In the data rows, 500 means zero.
Here is a table of points, one per row:
471 717 644 434 440 490 457 544 418 445 475 465 655 414 611 245 488 475 472 363 460 383 392 728 673 513 678 418 377 523 526 481
472 676 552 446 337 496 464 422 549 379 525 512 663 369 507 428 337 460 614 516 424 437 590 700 714 437 624 569 433 496 584 477
369 649 733 484 498 492 522 516 551 412 498 361 484 542 355 558 332 523 483 490 437 466 584 486 625 353 614 466 530 414 473 463
396 544 500 664 409 525 494 472 575 487 483 554 428 558 750 731 411 603 520 527 689 425 470 457 402 523 478 395 472 774 518 599
546 591 760 400 483 442 705 638 681 426 678 435 461 470 468 485 427 564 502 528 378 430 504 390 572 417 568 476 478 482 519 601
435 385 524 433 516 598 550 459 581 542 373 550 643 582 413 579 568 486 523 505 566 485 498 395 544 646 675 496 455 492 420 667
252 210 247 538 666 661 636 720 481 342 481 746 342 411 552 419 372 689 603 672 332 382 563 541 444 406 375 393 256 463 301 346
599 384 443 470 873 518 584 445 458 673 359 560 353 428 498 619 424 259 440 619 704 411 407 405 430 731 350 381 585 844 338 470
456 495 650 466 372 342 449 472 631 474 538 575 646 580 383 450 551 394 335 517 567 604 532 490 559 501 547 844 759 436 426 620
505 498 453 451 373 555 504 360 896 476 434 498 389 483 565 309 514 449 349 436 537 667 538 533 474 746 429 502 901 699 412 630
673 463 442 457 411 285 482 557 592 565 666 432 597 578 416 703 443 413 491 370 485 426 461 460 555 576 610 500 680 487 746 642
646 506 337 596 501 591 509 494 425 622 482 481 714 480 394 355 436 640 376 368 629 474 577 383 453 545 533 485 461 518 617 505
487 363 423 656 612 450 437 497 423 724 374 498 468 433 449 613 382 696 432 531 487 520 318 350 343 691 467 411 460 737 384 422
421 593 594 446 395 539 389 512 628 499 533 503 447 470 525 500 498 500 606 451 418 457 535 516 329 588 495 579 646 588 639 545
300 519 568 340 522 383 545 553 497 412 593 388 469 549 486 510 685 436 471 441 418 585 439 820 486 704 378 536 664 594 568 616
463 394 339 359 629 378 312 373 533 837 462 341 335 387 596 461 400 402 364 529 533 587 241 443 343 721 526 343 649 501 478 500
562 673 592 433 513 384 393 468 595 408 456 388 560 421 501 349 706 490 610 364 519 591 339 582 635 380 653 567 513 424 405 392
399 767 596 378 658 527 485 501 447 386 360 394 431 375 607 368 603 443 403 550 440 429 453 777 702 344 475 587 589 345 429 551
397 437 562 540 513 481 342 395 526 694 459 354 501 557 490 651 433 484 484 405 603 518 435 677 422 699 354 762 433 489 471 473
435 421 377 667 443 611 576 617 471 539 593 582 653 656 416 660 394 501 500 470 405 347 767 381 294 394 624 311 401 307 358 413
898 428 492 699 433 553 488 446 406 410 367 658 457 488 387 560 422 570 511 430 504 561 680 415 610 456 390 461 460 583 423 383
429 365 265 483 610 472 457 342 258 668 464 576 393 868 595 851 508 528 531 672 664 700 625 483 363 453 402 392 344 455 421 387
429 378 433 374 369 419 248 271 523 688 707 390 654 381 470 404 424 347 391 259 521 300 420 461 354 551 944 648 642 535 546 621
396 482 520 445 694 479 480 528 298 331 459 382 242 346 748 316 553 605 559 690 564 552 391 814 494 509 500 612 389 585 269 444
490 444 380 520 408 431 491 456 460 538 637 400 627 590 515 438 629 542 527 365 707 628 469 507 462 549 638 564 465 437 606 564
468 376 688 411 531 377 498 436 640 418 717 484 849 507 408 504 436 448 338 409 392 471 583 702 533 451 549 521 730 504 506 635
481 620 698 407 504 370 328 376 511 350 570 422 596 445 393 476 470 539 536 383 220 407 460 568 618 424 846 479 587 431 523 518
458 447 595 417 377 413 491 328 469 525 580 725 562 588 534 418 649 437 458 450 355 444 644 419 664 375 672 591 395 407 691 394
554 649 687 495 629 500 516 437 498 371 399 519 394 501 413 349 373 486 584 538 573 501 469 629 836 457 429 549 410 571 458 515
527 491 579 464 355 368 316 365 530 504 731 500 703 569 458 512 641 336 490 241 483 572 386 563 456 437 583 543 608 334 714 561
491 453 439 256 521 330 374 343 421 622 685 438 542 305 571 334 834 396 323 519 753 663 454 647 470 528 464 586 344 455 622 459
640 481 429 613 482 581 514 622 367 442 312 485 310 588 484 644 504 629 621 673 453 549 475 564 584 578 538 454 429 558 444 395
434 468 414 622 535 576 640 482 554 374 517 441 545 422 383 445 646 517 554 532 511 539 468 295 426 483 449 446 650 602 522 553
314 560 451 420 658 421 458 454 578 402 413 446 309 414 533 505 635 488 485 646 550 670 594 387 442 522 476 724 696 569 596 476
511 449 314 626 593 502 451 484 495 631 728 492 460 816 374 436 446 383 322 536 620 429 427 333 433 493 621 387 464 628 609 554
539 546 546 477 566 552 494 410 528 583 474 398 609 689 479 540 524 436 618 503 451 700 489 507 333 451 551 692 468 569 614 692
365 447 345 630 424 389 678 620 228 501 328 892 504 448 368 530 342 583 586 451 214 470 655 255 199 345 381 338 415 428 416 473
421 492 449 418 478 458 465 378 889 427 384 240 538 462 564 391 752 415 495 442 443 399 394 597 431 300 525 525 864 413 581 830
457 391 439 736 563 578 562 563 440 519 541 562 207 515 421 523 452 563 389 513 426 383 780 444 347 546 382 409 427 483 461 367
529 534 462 505 472 502 537 559 484 408 646 510 586 482 315 473 607 480 431 418 433 445 284 403 633 458 587 738 502 428 627 757
896 523 549 452 604 630 523 533 395 371 588 589 535 511 388 552 381 659 541 459 395 357 552 342 741 398 573 427 331 404 542 379
567 327 453 506 524 529 434 541 392 563 450 653 423 521 666 661 429 521 484 624 561 631 589 436 484 621 363 476 530 605 329 569
235 527 508 608 510 671 560 693 587 354 375 813 393 436 664 528 490 556 536 395 509 543 570 348 558 528 440 459 483 549 360 572
447 566 609 522 465 477 505 473 714 433 536 622 649 451 371 328 615 464 500 477 384 438 602 407 586 408 647 441 544 419 785 601
467 622 509 480 585 515 504 535 349 407 395 558 449 225 667 388 565 399 522 506 405 494 493 909 523 342 434 630 309 474 355 438
505 443 580 541 533 447 593 753 417 416 353 545 363 527 381 356 397 734 671 787 489 374 598 411 515 345 393 375 425 342 402 474
429 536 437 421 563 650 655 599 475 410 559 505 571 434 421 530 498 744 635 704 309 237 483 428 429 560 381 351 402 413 516 464
416 376 475 507 549 679 682 679 330 478 491 526 495 468 402 562 357 489 715 525 375 510 475 469 501 372 483 524 340 376 430 427
555 405 747 349 375 410 438 370 598 794 546 429 529 430 467 365 822 391 326 455 506 553 381 655 487 511 407 553 660 438 571 464
553 561 407 486 692 597 612 764 405 431 380 566 384 528 386 319 430 514 504 611 406 344 642 454 611 353 451 424 505 410 353 405
298 474 421 488 567 633 575 622 438 614 438 439 418 618 487 618 441 601 583 457 826 541 616 460 325 599 332 497 414 551 595 370
431 529 455 342 474 506 429 526 453 482 540 430 719 388 754 377 688 544 326 477 543 729 523 548 557 546 728 440 574 490 662 559
809 574 507 376 672 546 595 536 471 567 620 437 689 617 466 798 349 488 418 790 487 423 435 455 514 389 484 438 484 499 549 568
795 558 560 533 442 443 444 461 456 578 442 525 414 420 639 468 494 382 523 826 620 660 465 522 504 848 417 445 507 535 529 466
369 422 377 622 702 537 588 744 492 415 369 658 402 532 421 584 465 553 587 527 491 402 724 455 402 336 433 468 397 435 272 357
438 999 622 567 329 525 575 343 576 401 483 556 356 494 363 458 409 520 665 386 461 411 531 367 659 255 398 497 412 375 334 521
363 756 529 624 447 621 623 656 373 404 495 555 544 426 474 426 337 548 739 503 449 390 638 343 597 377 471 225 485 390 469 304
368 269 355 478 463 476 617 600 432 599 379 559 472 483 651 504 433 476 500 569 631 642 442 596 331 753 493 465 224 735 441 313
471 248 425 402 218 333 402 410 483 554 432 246 447 248 999 392 720 256 385 362 889 995 286 440 482 763 413 384 467 782 436 459
466 589 517 596 520 534 611 627 467 582 513 518 395 406 573 411 695 634 626 547 537 639 547 382 424 585 437 455 458 463 582 547
471 582 718 367 433 414 437 424 738 478 521 440 418 431 667 256 502 508 463 209 507 476 564 550 580 421 414 570 692 399 459 724
761 379 610 366 334 378 421 362 452 677 868 241 534 566 358 643 479 239 359 365 327 557 253 235 366 454 530 286 439 491 914 392
475 398 574 499 367 626 434 368 644 486 504 423 499 416 541 444 709 491 441 514 662 624 445 623 377 434 568 634 740 364 375 627
These points spread out most along one direction. Take the direction at right angles to it along which they spread out most. Go by this last direction. How many in every 100 of the points above lie lower along it than each point below? Answers are rounded to whole numbers. More than half of the points above lie lower than the first one.
390 231 405 735 580 520 597 551 368 627 504 405 660 478 430 534 388 568 637 651 377 314 531 492 420 542 430 710 440 467 567 346 38
675 542 433 434 606 417 368 492 518 557 427 559 433 568 599 638 569 448 465 554 744 657 509 562 444 781 364 358 347 928 481 571 3
414 453 363 880 371 766 474 555 478 636 325 359 463 484 387 609 354 741 662 436 419 383 611 408 483 357 237 407 480 459 387 399 51
782 651 548 648 543 696 497 494 536 406 468 560 567 688 514 473 405 443 481 531 492 477 450 442 679 441 327 461 413 430 425 508 67
597 375 429 544 580 520 520 417 381 656 317 600 474 784 665 763 504 537 410 540 520 511 426 524 424 446 522 656 387 345 398 375 21
518 682 672 345 312 442 217 357 628 297 407 326 467 369 417 367 470 325 349 405 376 417 428 597 672 469 526 796 393 490 588 665 90
939 433 423 506 462 562 596 512 395 597 567 438 411 829 583 791 430 557 512 461 542 366 390 399 375 570 387 474 488 678 583 300 16
505 569 355 544 467 398 569 616 517 397 697 573 603 594 398 474 428 460 575 420 404 478 595 620 709 424 618 617 508 327 485 441 90
412 534 464 676 457 566 438 405 508 485 622 722 530 485 381 627 608 532 500 498 516 478 409 413 507 423 461 461 607 386 695 508 63
564 575 501 379 390 417 650 567 499 297 407 546 469 476 517 616 391 545 529 609 468 438 502 700 547 569 559 414 583 458 371 394 60
